One turn sends every row of this set to another row. A few are shown first. Where does it send the rows asked after them?
nedaz: [-39  -1   2   7  -4   4   2  -6  12   5   7  -9   1   4   7   6 -15  28
   9  -4  11  35  -2  -5 -11   9   3  -3  19   4]
figos: [  0   6  -5  17 -11  13 -25   9  27   6  14 -19 -10  -9  -9   9  -3   0
  -2 -49 -12  -5   3  -6 -18   3  -5  -2 -33  -7]
zupa: [-14  18   2 -23  -3   6  -1   4   5   4  -6  -9 -18  23  20  -8   4  18
   3   9  -2  10 -18 -13   2  12   2  -3  17 -28]
vetin: [ -8  16  16   5  -9  -4  11 -27 -15   9  31   4   8  -1   0   1 -13  19
 -10 -19  -5 -11  -5   8   5  -3   9   7 -34   8]
kofo: [ 28  -1  -1   8  18   4 -14   2  13   0  -9  -1 -28  -2   0   7  -3  10
  -3 -29 -25 -12 -13  10   6  -4   0  12 -14 -19]
bag: [-16  15 -12 -11   6  15 -33 -12  -2 -13  12 -10  14  -6 -10  -3  15 -10
   4  22  11 -17 -15  13  -6  -9  -9   4 -10   4]
suseb: [  8  -5   4   9   5   5 -12   5   0   6  12  -1 -35 -10   8   6 -20   6
  -7 -44  -4   6 -12   8  12  -5  -5   9   9 -32]
veras: [-31  15  -6   7   2   8   4   3  23   5 -11   2   0  10  -9   7  -3  38
  10   1  -7  13 -13  -8 -20  13   8   0   9  -3]
Tib: [-31 -22 -11  -6   2   7   4  -6  19 -21  -1   4 -24  13  21   5   4  11
  -4   7  12   8   4  -5  -4  11   1   6   4  10]
poki: [  1  17  12  -7  -7   8  -1  13   9  -4  -7  -3 -17   9  25  -6 -10  11
  -6  29   6   8  -9   6  15   6  23   5  -2  -7]
vafez: [-20  17  -3  -6  10   6 -10  -1   6  -7  17  -2  19 -14 -18  -3  28   4
   5  15  -1 -22 -20   3 -13  -1   6   4  -6  -3]
Tev: [-20  10   8   9 -11   1  23 -25  -8   5  27  11   6 -10  -2  12 -13  13
 -14 -15  -4 -20 -10   6  -2  -6   5  10 -32   8]
kotip: [  1  21  15  -1  -6  -6  -4 -29 -22  12  26  -5  10   9   2  -8 -15  18
  -7 -19  -3  -6   1   7  10  -1  -2   6 -37   1]
nibo: [-14   2  -2   8 -11   6  -5   0   1  -5 -18 -18   8   1  12  -2 -17   4
   0  25  18  30  14   6  15   2  -8   2   4   2]
dis: [-29  11   7  -1   6  -1 -13   3  -5  -3  40   3  17 -19 -13 -12  18  10
   5  -2  20  -3 -13   4  -4   3   9   5   7 -12]
Komob: [-27  12  -3  -8  -2   8  -6  -3  -8  -4  28 -12  19 -22  -6   2  14 -16
   0  19  18 -10 -19   4   0 -13  -6   4   7 -11]
fizez: [ 20 -22  -1  -4  11   2   0 -17  13  -6  -9 -15 -18 -12   7  12  -2  -5
  -7 -25 -32 -13  -8  12   1  -8  -2   6 -10   3]
nez: [ -7  19  -9   8  -3   9  -5   7  13  -7 -38  -9   7   5  -5  -1  -5  13
   1  31  -1   9   4   2   8   6  -3   5  -6  -8]
Norap: [-20  -2   2  10  -8   1 -18  -4  14 -11 -20  -2   4   6  -1 -15 -12  27
   1   5  12  19  15  10   1  16   7  -4   3  16]
sasom: [-21  -2  -4   0   1   9  -7 -17  17  -5 -11 -17   7  13   8   9  -8  23
  12  13  -2  24   3   3 -13   6   2  -1  -1  25]
vufu: [  2   3   6  13 -29   6 -17  12  20   3   4 -23  -2 -22  -7  -3  -6 -11
 -12 -43 -10  -8   9  -1  -6   5  -1  -7 -25  -9]
duviz: [-34 -14 -12 -15   2   6   1  -9  17 -13  -3  -1 -24  21  18   1  10  17
  -1  -2   6   9  -2 -12 -10  15  -6   2  14  -6]
nikur: [ 12  -9  -8  -5  10  15  -8 -13   8   6   2 -16 -30  -2  13  24 -16  -6
  -1 -29 -22  -2 -24   8  -3 -15 -13   8  -1 -15]
tid: [  0 -27   4  -1  -5   4   1 -13   3   1   9 -14 -26 -18  16   8 -18 -10
 -10 -39  -9   5  -8  10   6  -9  -8   2  14 -10]
numiz: [ 16 -20  12  11   3  -8  -4   3   9  -6  -2   2 -23 -19   3  -8  -5   6
 -12 -39 -13  -6   3  13  16   2   6   6   2 -15]
ret: [ -1  25  12 -17  -6   6  -3  11   5   3  -8  -7 -16  17  22  -8  -3  16
   0  21  -1   9 -17  -2  10   9  14   1   8 -22]
Laf: [ -7  -1   6  -1  -6   7   2  10  13 -16  -5   5 -19   4  26  -2 -10   7
  -9  27  14   7  -1  10  13   4  23   7  -7   9]
tarer: [-27  15  -2  -3  -6   6 -28   4  -1 -10  14   5  11 -21 -20 -17  16  -2
  -5   6  21 -22 -10  11  -1   1   2   1   5 -12]
rikap: [-32   7  -5  10 -13   6  23 -23  -7   0  18  15   0 -11  -7  13 -12   4
 -19 -18   1 -26  -9   0  -1  -8  -8  12 -27  -3]
milis: [-19  14  -3  -3  12   5 -38  -5   3 -11  26   4  12  -3 -18 -13  20  15
   9   1  15 -11  -8  11 -11   5   5   4  -9   5]
dukuv: [ -1  22   4  -3  -7  -2 -17 -31 -25   8  16  -4   5  16  -4 -12 -11  15
  -9 -21   0  -8   4   6  13   0 -16   6 -34 -11]
nog: [-25  20 -10   6   1  14  16   5  12   8  -9 -13   3   5   4  20  -8  14
   9  21  -1  21 -17 -12  -6  -1  -6   7   9 -18]
mapu: [-16  10  -2  -9  18   8 -17 -12  -7  -3  39 -15  19  -6  -1   6  19   1
  14  13  12  -1 -16   5 -10  -7  -5   7  -7   4]
tif: [  4   4  -3   9 -21  16 -19   2  21   5   5 -33  -2 -14  -1  12  -8 -18
  -7 -34 -16  -7   2  -2 -14  -6  -8  -4 -33   4]
muver: [  2   6   3  19 -13   3  -8  18  15   8  22 -23  -4 -17  -7   6   2  -4
  -5 -49  -4   4   8 -10  -5   3  -9   0 -23 -25]
bara: [-24  19  -1  16  -9   5   5  19  10   2 -18   1   1  -3  -5  -3 -11  19
  -2  13  13  18  -1  -6  10   9   0   4  14 -29]
vuvib: [  8   3   4  11 -24   8  -4  10  11   7  13 -37   3 -23   3   8  -4 -22
  -9 -34 -10   2   8  -7   0  -5 -11  -4 -24 -16]
fili: [-33   8 -14   6 -15   8  11 -25 -11  -2   8  14  -4  -3 -12   9 -11   0
 -20 -19   3 -29  -5  -4   2  -5 -23  11 -26 -15]
tuz: [-25   9  -2  -7   2   9 -35  -7 -10  -6  34  -9   9 -12  -4  -9   5  -5
   3   5  31   3  -6  12   2  -6  -6   2   4  -3]
datur: [ -6  -2   1  15 -23  14 -20   7  16   6  22 -27  -9 -17   2  10 -15 -14
  -5 -48   1   6   6  -2 -10  -2  -8  -2 -23  -5]
sufu: [  3 -14   0   1   1   5 -16  -8  18  -1  -8   4 -33  -9  -3   0 -12   9
  -8 -46 -23 -17 -14  11  -6   0   3   1   4 -12]
Des: [-26   2  -8 -22   2   6  -1  -6  10  -2  -4  -6 -21  25  18  -4  10  19
   3   2  -2  11 -11 -16  -7  15  -6   0  19 -19]
meka: [ 12  10  -1  13 -12   5  -8  12  20   4   5 -30   3 -14  -8   6   8  -9
  -5 -35 -22  -7   3 -10  -9   2  -8   1 -34 -15]
refab: [  4   6  -5  14  -8  14 -10   8  17  10  21 -32  -4  -7   2  21  -2 -10
   1 -39 -10   5   0 -11 -11  -4 -17   4 -31 -13]
zusi: [ 26 -16   4   7  14   2   5  -4  -1   2   9 -17 -20 -11  19  14 -10 -10
  -5 -22 -12  10  -7  10  19 -14 -10  13  -4 -18]
Deni: [-11  19  -8  -4 -11   1 -15 -30 -23   5   6  -2  -1  13  -7  -8 -12   7
 -13 -21   6 -13   2   1  11   0 -31   8 -28 -21]
Mito: [-19 -17  -4  -1  -2   8   4   2  19 -22  -5   6 -23   6  24   6  -1   8
  -7  19  13   6   5   5   5   8  14   7  -5  16]
lol: [-24  13 -17   0 -12   8  -4 -27 -16  -1   3   5  -4   6 -10   1 -10   0
 -17 -19   6 -23  -2  -3   7  -4 -34   9 -27 -22]

datur moves to figos
nog moves to bara
And these:
kofo moves to zusi
zupa moves to ret
milis moves to mapu
Deni moves to dukuv

One turn sends every row of this set to another row. A few are shown first. Where does it send the rows asked after them?
vato: [ -4  15  23 -21  17 -19 -18  30 -22  19  -2  -5   7  17 -15]
kizi: [-11 -35  14 -13  -6 -16  14  12  20   2 -18  -5 -15  26  -8]
sebi: [ -2  12  18 -23  11 -16 -19  22 -21   9 -10   0   3  27 -25]
puvus: [ -5 -32   1  -7  23  -1   2  21  12  17  -6 -19 -15   3 -30]
Meto: [-20 -30  16 -33   9 -16  -7  37   9 -14 -18  -7  -5 -19  -9]
Naz: [ -8  16  26 -26   6 -23 -20  30 -19  13 -11  -7   7  22  -5]
ziliv: [-28 -23   7 -31   9  -9   3  47   2  -5 -15  -9  -8 -24  -8]
Vepaz: [-36 -28  -9  -3  21 -23   0  24  10   2 -29 -27   2  -3  -9]
bebab: [-11 -28  -7  -6  14   1  19  24   5  23  -5 -14 -21   7 -25]
medas: [ -2 -29 -10 -13  14   8  11  18   4  13 -16 -19 -13   1 -23]
ledo: [-20  17  19 -27  20 -26 -10  22  -2  10  -9  -8   8  38   2]
nifur: [-37 -25 -15  -3   5 -13   1  29   6  11 -21 -26  -5  -5  -7]
Der: [-13  13  18 -20  24 -22 -20  20 -21   3   5   9   9  13 -13]
Vuf: [-18 -31   2 -41  10 -10   7  41   7 -10 -21  -9  -2 -12   0]
dopa: [-10  16  21 -18  25 -25  -8  24 -22  18   2   0   9  20  -7]
Kaba: [-36 -27  -8   3  14 -10   3  31  13   5 -19 -16  10  -9  -6]
Veko: [-14 -36   7 -15  -3 -11  22  26  24   9 -10  -1  -6  25  -2]
sivok: [-19  17  13 -17  23 -31 -12  22 -20  17  -6  -8  12  24   1]
fipi: [-22  13   9 -12  30 -23 -20  19  -8  16   4  -7  12  25  -5]
totik: [-30 -18   9 -22  16 -16  32  20   2 -11  -9   8 -13  -8   5]
lemi: [-16  15  16 -32  12 -23 -20  32 -13   5 -24 -13   9  27 -12]
Gogit: [-14  15  18 -21   9 -28 -16  23 -16  17 -11 -11   8  31   2]
zasuf: [-20 -21  18 -19  30 -18  29  13  12 -11  -9   6 -10  -3  -2]
nalu: [-18 -18  12 -12  16  -3  28  12   7 -13 -11  10  -6 -10   0]
Zos: [-16 -28  14 -18 -12  -7  22  22  17   6  -9   0 -21  18  -3]

Meto moves to puvus
nalu moves to Kaba
nifur moves to Zos
And these:
fipi moves to ledo
Gogit moves to Naz

One turn sends every row of this set to another row. A few are shown first. Where does it send the rows asked after them?
gara: [ -1 -11 -18   2  10   5  -5  -5  -1  12 -19  -7 -28]
kovi: [ -5  -6 -19   2  10 -22  -3 -13  -6 -15  17  15   9]
fepak: [  4   0 -10  13   3 -21   1   3  -6  -6  30  23  -3]
Gaf: [ -7 -13 -23   1  14 -15  -2   0 -14 -15  15  20   2]
Gis: [-17  -6 -10  -2   6   1 -19   9  -5 -21   9  17 -16]
dutu: [-12   4  -4 -15  -6  -5  20   9  14   0  -7 -27  18]
levu: [  1  11  -1 -15 -16   0  12   3  13  -1   1 -34  13]
fum: [ -7  17   2  -3 -11  -8  23  12   9  13   7 -28  14]
Pofi: [  2   3   2   1 -16  14  16  28  -6  10  13 -28  -3]
kud: [-16  19  -5   2   3 -17 -20 -16  -4 -13  19   3  -3]
gisa: [-12  15   2  17  -2 -10 -16  -6  -5  -8  31   7 -13]
toza: [ -5 -12  -5  -7 -10  21  14  24  -4  -2   3 -29   1]
Zib: [  4   4  -8  12   1  -6  -4 -24  11  16  -6 -14 -21]
gik: [-13 -10  -1   3  -7  14  26  29  -2   6   6 -23   4]
tutam: [-13  -1   0  15   1   1 -15   9  -6 -13  25  17 -21]
Golab: [ -5  -8  -6 -18 -10  12  12  10   7  -8  -6 -32  10]
bufu: [ -1  -9 -17   8   9 -15   1  10 -14  -9  23  24  -5]
bezet: [  6  17   4  -3 -19   0  15  14   5  10  13 -32   4]
gutim: [  8   1  -3  20  -2  -1  -1 -11   9  20  -1  -6 -30]
muro: [ -7   8   3   7 -11   2  25  25  -1  15  14 -25   4]
Zozo: [-19   6 -13 -11   8 -10 -22  -5  -4 -22   5   8  -5]
muke: [-16 -12  -6 -12  -3   9  22  20   7  -4  -7 -24  11]
Timut: [  6  -9  -9  13   3   5  -1   2   2  17  -9  -2 -35]
fuv: [ -1  -5 -17   1   9  -2  -6 -21   4  12 -17 -15 -19]
Buve: [  1   1 -12   8   4 -25   0 -11  -2 -10  26  17   5]

Zib moves to gutim
gisa moves to tutam
muke moves to dutu
And these:
bufu moves to Gaf
toza moves to Golab

One turn sends every row of this set to another row. A few are shown first. Where does it send the rows asked after them?
dol: [  1   0   5  11   3  -1  -3  11 -35   2  -6 -20 -10  11  14 -14  -2 -24
  10  -7 -17  -8  20 -10  -5 -10]
Pof: [ 10  -5   2  -2  28   9  16   4  -9 -33  -4   8   2  33   9 -25  37 -13
 -24  14 -22   0  -1  -1  -1 -30]
Let: [-13   7 -13 -10  30 -19   0  10 -28   1  -6 -27  -5  33 -14  -1  29   4
  -4   6  -3  -1 -30  -5   1 -15]
Num: [-17  -3 -17  24  33   3  19  10 -13  -1   0  -8  14  -7  -1  -6   7 -11
 -42  -1  13  15  14 -19  30 -24]
Dela: [ -5  -9 -23  17   6   3   7  17   3  11  11   0  -6  20  20  28  12  -9
 -24 -25 -17 -21   3 -20  14 -19]
gaki: [ 10  -5  -4   3   2  12  -4  14 -26   1 -16 -28 -22   9  15 -13   0 -23
   7   0 -22   0  11 -14  -2  -7]
vafof: [ -5   6  -8   3  31 -21   9   4 -18  -6   0 -28   8  31  -9  -3  26   8
  14   6   1  -7 -24 -10   8 -13]
Fato: [ -7  -7 -42  -8  15  -8   2  21 -18  -1   3 -22  -5   9  30  -1  30   6
 -24  12   2 -12  -3 -21  44 -11]
miv: [-11   2  -7  -5  22 -25   8  11 -14  -6   1 -29  -3  26  -9  15  16   9
  10   8  -1  -3 -27   0   7 -12]
suker: [  7   2   3   5   3   8  -1  13 -32  -6 -24 -16 -21   5   4   1   1 -17
   3  -7 -17   0  19  -3 -12 -10]
vil: [-19 -13 -17  15  37  10  15  10 -24  -1   1   1  10  -9   1  -7  12  -4
 -45  10   6   8  14 -21  31  -9]
gef: [  1  -9   6  -3  33   5  14  10   6 -23   6  -6  10  27  12 -20  41   4
 -31  21 -23   0  10   4   3 -31]
zasu: [ -1 -10  -5  10   5   4  -2  -3 -35  -3 -17 -17  -6   2  11  -8  -5 -21
   4 -12 -22  -3  26  -6  -1  -4]
Kape: [  1 -15 -10  -4  32   2  19   2  -7 -26  -7  -6  15  25  14 -24  46  -3
 -31  10 -23  -5   9   1  -7 -37]
rimog: [ -2 -28 -25  16   3   4  14  12  -8  -2   7  -1  -9  19  13  31   6  -9
 -33 -22 -20 -17 -11 -10  12 -14]
geb: [  6  14 -24   3  21  10   9   2 -25   1  -2 -15   4  18  13 -16  18   2
 -35  22   7  -5  38  15   1 -18]
Zav: [  2  10 -14  -7  20  10   6   1 -13  -6  16   8 -28  33   9 -11  33   9
 -22  -5 -16  -1 -18  13  23  -5]
Metek: [ -7  -1  -8  -8  32 -10   3  -7 -21   1  -1 -35   0  38 -13  -2  26  12
   6   2  -2   8 -20  -5   8 -12]
deror: [-22   0 -23   7  34   4  13  13 -19  -5  -9 -11  18  -4  -8  -3  16   0
 -40   3  22  15  18 -16  19 -24]
peviz: [  3  -6   2  -1  31   2  20   4   9 -32   6   1  13  25  13 -27  40 -14
 -25   9 -13   0   5  -6   0 -28]
zabi: [ -3 -20 -29  13   1  15  16  15   0   9   9  -8  -5  16  22  30   8  -1
 -27 -14  -7 -23  -3 -17   3 -11]
Kebe: [-20 -15 -21   5  36  -7  14  15 -17 -13  -7 -11  14 -17   1  -2   6  -5
 -43   4   3  13  16 -20  25 -15]
vumo: [ 22 -22 -20  -8   5  19   2 -13 -17 -17  10 -17   9  17  31 -13   2  -4
 -22 -18 -10 -11   7   2  12  -5]
Gupa: [ -7 -21 -33  14   6   1   2  23   3   4   8  -3  -4  16  26  17  17  -8
 -36 -18 -25 -18 -10 -15  12 -25]
Mafaz: [  3   7 -11   6  13   7   1  14  -8 -18  -5 -45 -10   1  -7   5   6   2
  -5   7   0   1   8  15  35  -1]

Kebe moves to Let
Num moves to vafof
gef moves to gaki
And these:
Pof moves to zasu
Zav moves to vumo

